The rows of T fall into 4 groups, which share some directions, and each row is roughly a mix of its group's hidden directions.
T:
0: -34  -2   4 -13  16   5  33  18  -9  -5
1: -28 -20 -16  32  -2  16   6 -15  12  -2
2: -14   5 -21  14  -1  15 -14   8 -10 -42
3: -13   6  19   9   8   4  34   3   7  36
4:  -3  23  -8  -1 -19  10  22  34   4  20
5: -31   6   2 -32   0  -6  -9   5 -11  30
6:  22  11  -5  23  -2  -4 -18  30  28   0
7: -32 -13  18 -18 -20  -7  -7 -22 -19   2
8:  18  14 -21  -1   7  -2 -33 -25   5 -20
9:  -1   6 -12  27 -26   5   8  -6  31 -21
10:   3   7 -39  -3  12 -15   9 -11   1 -32
11: -31  -8   3  -5  -3  15  21  -7 -36  -1
12:   1 -13  16  10  10  39   2   5 -32   0
13: -22 -22   0   0  -8  -3   4   2 -45   8
14:  -7 -16 -16 -14 -17   4   1 -42  17  -7
15:  -8  12   3   9 -29   0  15 -42   8   2
16:   3 -17  13  -4 -10 -17  16 -18  10  40
17: -18   3 -11  23   2   1   1  17 -38  19
18:  -2   7 -18   7  16  27  11   5  27  29
19:  36  -1   1 -13  -3  -4  30 -24  11  10
20:  -8 -30  30 -12  18  11  -5  15 -15 -13
21:  19 -19  29  -3  27  14 -23   5 -12  -1
22:  -3  -2  -9   4   7   8   3 -14  29  44
23:  21  23   8 -23  -4 -14  -2 -12 -23  26
24:  36 -20 -22  -1  24  -5   3 -16  11  -4
25:  27  18 -25  25  20  14  12  -2  10   5
26:  14 -21  -2 -32  33  12 -11  -1  -6  -8
27:  17 -14 -18 -29 -31  -6  10   8 -16  -8
28: -25   7  24 -14 -25   9  13   9 -27   6
29:  -2  15   8  28  17  35 -17  -4 -14  -5
30:  39  -5   5 -11   5   2  16   0  30 -17
31: -32  12  13   4  17  -5  11  12 -17 -31
32: -16  22  14  -5 -10  14  -4 -40  14  -8
33:  12 -12   4 -38   9  17   0 -19  19 -16
34:  17  -6   7  19   2   5  -2 -17  25  38
35:  -1   9 -26   8  11  24 -34  -5  22   4
36:  39  12   1  -9   6  -2  22 -16  23   7
37: -14  -2  -7  21   1  16  18  16 -15 -38
38:   0   5 -19 -36   1   1 -27 -22 -14  -9
39:  -5 -28  37  -1   2 -12  23   2 -17   1
40:   8 -19   4  11  -4  -3  -7 -25  23 -37
41:  12  -6 -18  13 -32 -13   7 -26  12  21
42: -24 -10  -9  10  -7  21 -22 -16 -25 -22
43:   1  28   0 -20  -8  16  23 -16  -2  29
44: -21 -25  -7 -34   8   6   2   9  27   3
45: -25  29 -11  22 -24   5   6  -9  -1  19
46:   0 -38  -1  29 -14  14  14 -13   6   9
47:  21 -31   5 -16   4  -9  20  15 -27   3
48: -35 -31 -10   4  14  14   7 -15   7 -14
49: -35 -14  14 -11 -23   7 -12  11  -2 -23
50:   7   8 -20 -16 -10 -26   0  29  26   7
51:  21  15   3 -14  -6 -10 -26 -12 -26 -25
52:   0  -9 -18  25  28  21 -24  -5   4 -16
53:  30 -21  13  24  -6  -2  28   6  13  -9
54:  36  25   4  28  10  -7   6  -4   8  12
55: -10  29  20   8   3  10  10  16 -32  18
56:  -8  19  -8 -32 -20 -29  18   8  -4  -6
57:  17 -27 -11 -24   3  28 -11  11   9  18
58: -23  -4  10  22 -25  14  13   9 -25 -17
59:  27 -12  -9  -5  17  33  -4 -12 -24   6
60:  43   6 -13  20  14  -2   6 -19  -9  -7
61:   3   2 -18  -7   7 -10 -17 -19  33 -30
62:  20   6  11  -9  13   9 -10 -30 -30 -19
63:  -2 -18  15  -8  10   5  -7 -31   9  36
64: -28  22 -18  -9 -11  -6 -31  -8 -11 -12
65:  10   0  31 -28  -6 -14 -11   6   9  29
66:   1  25  15  35  15   9 -10 -20  -1 -17
67: -11 -24  -6 -15 -10  16   0 -17 -40  -4
68: -13  11   1  12 -10   0 -32  24   0 -32
69: -21  13 -23   4 -22 -15  13  21  22  13
70: -16 -25  -3 -40  -4  14 -10  13   5 -13
71:  29  -4  14 -24   3   4  26 -28  -2   4
72:  -2   4 -23 -29   6   9 -35 -12  -4 -15
73:  -3 -10 -27  13  18   7   5 -29  -1 -31
74:  -6  29  -3  14 -32   1  10  29 -10   7
75:   4  -5 -42 -17 -16  13 -16  -5  14  10
76: -16 -31   1 -38   0  15  -3   4 -11  -9
77: -32  -4 -14  34 -18   1  -3 -15 -11  -8
78:  22  27 -14  10   9  14  19 -25  11  13
79:   0 -10   6 -29   2  -2 -21  26  15 -28
80:   3  27 -20   7  11  18  20   9  23  23
81: -17  13  -6  -5  26  10 -10  -6  27  32
82:  29  33  -1   5   5  -3  -7  -4  20  27
83: -15  -2 -16  32   0  18 -14  13  26 -17
84: -21 -17  36  15  12 -10  23  -2 -11  -2
85: -13  36 -14   5 -28   3 -12 -13  10  17
86:  -9  -2   0 -11   6  16 -32 -26 -13 -28
87: -15  -4   9  -7  -5  20  12  32 -30  15
88:  18 -14  21   7  19  13 -36  -6  11  13
89:  -3 -13   7 -22  15   7  27 -23   6  29
90:  29   9 -18  40   9  11   2  -6  -8   4
91:   6 -25  19  18  -3  17  17 -10   1 -33
92:  25 -10  35 -18  -1 -14  -1  12 -22  -9
93:  -9   6 -18 -13 -11   2  20  21 -21 -33
94:  24 -18  30 -18  -4 -22   6   9  12 -14
95:  28  27  17   1  13  -3   3  30  10  13
96:   6   4   8   3 -18 -11  18 -47   0  10
97:  15  19 -13 -19  11   7 -38   0  16  14
98: -28 -38 -13 -21  -3   9  -2  -5   9 -12
99: -43   3  -4 -15 -23  -4   1   6  22  -4
100: -24  -8   4 -10   5  31 -20  -9 -27 -14
101:   9  -7 -13  37 -24   5   0  -8  -7 -28
102:   5 -10   5 -33   7  20  14   7 -26  23
103: -25 -10  39 -11 -15  19  -7   2  -8   8
104:   5 -37  11  13  -5   5 -32 -19   3   2
105:  -5 -22  14  -4  18 -16 -31 -24  -3 -17
106:  21  -3  -4  -7   8 -12  27  10  27  29
107:  22  17 -10  22  -3  11   1 -38 -11  12
108: -25   4  -5   9  24   1 -37 -16 -12   1
109:  20  20 -10  -9  10  -3 -17 -38  -9  15
110:  37  20  -3  10  10  -6   8  19  18  19
111:   9  -6   1  -6 -22   5  40  -4 -25  15
112:  30  26   0  -9  16   6 -29 -14  -7 -11
113:  12  17 -23  -6  -1  11 -34  -8 -26 -13
114:  28 -21   6 -33  16  13  13  -1  -7  12
115:  19  38 -18   2   9 -11 -19 -20   6   8
116:  11  21  35  31   0 -12  14  10   1   1
117: -14 -40   4  15   3  16  10 -11  12  21
118:  15  13  18 -11  -7 -10   0  42 -19  -8
119:  17   5 -15  -5  26  34 -22 -15  -4   3
120:  23  18  21  -5  -5  23  29   3  12 -17
121:  10   5 -25   4 -12 -25  32  11  11 -19
122:  -6   5  27   7  16 -28 -30 -19  -4   0
123:  12 -16 -25  10 -27   1  -9 -23  16  21
124:  16  12   7   0  16  -5 -24   4  36 -23
125:  16   2  -3  16   0   5  -1 -17  27  40
126:  29  25  -7   0  -7 -20 -15  22  22  -2
127:  -3  -8  -8  12 -26   2   1   5  36 -29
128: -21 -10  -5  11 -17   1   4  10  38 -25
129: -14   8  10 -20 -15 -11 -17  24  23 -26
130: -13  -1 -12   4 -17  -8  -4   3 -23 -44
131:  26  -1 -17   8   9 -19  -6  12  36 -16

Here is one row from each group, named. Which group is each of the other rows in?
 18  -2  30  -6  10 -15 -18 -13  10  31
M
 -6  10  -7  19  -6 -14   8  30 -23  29
F
 31   6 -12  10   3  -3  13 -32  -4 -26
A
-19  15   5  -5  -3 -27  20   6  29  23
Q

-40  19  21   3 -16  -6 -18  -1  -8   6
F
 10   7 -19  -8  -1  -1 -34 -26  -8 -26
Q
  6 -17 -30 -10   6  27 -24 -13 -13 -11
Q
 15 -31  10  -1  20 -24 -21 -12   2 -18
F
 -3 -16 -18  16  38  18 -14  -8 -16   5
A
  0  -4 -25 -21 -21   2  -1  14 -20 -32
M
 -8 -21   6 -42  -2  17   9   9 -19   0
F
-34  25 -21 -13  -3   0 -16  10 -12  14
A
-21 -30 -26  -1  -9   7   1  19 -26   2
F
-18 -12   3   6  10  21   8  10 -34 -27
A
-30  11   9 -18  33   6  13  13   7  14
M
 12   0 -15 -10   0  10 -48  -1   0 -17
M
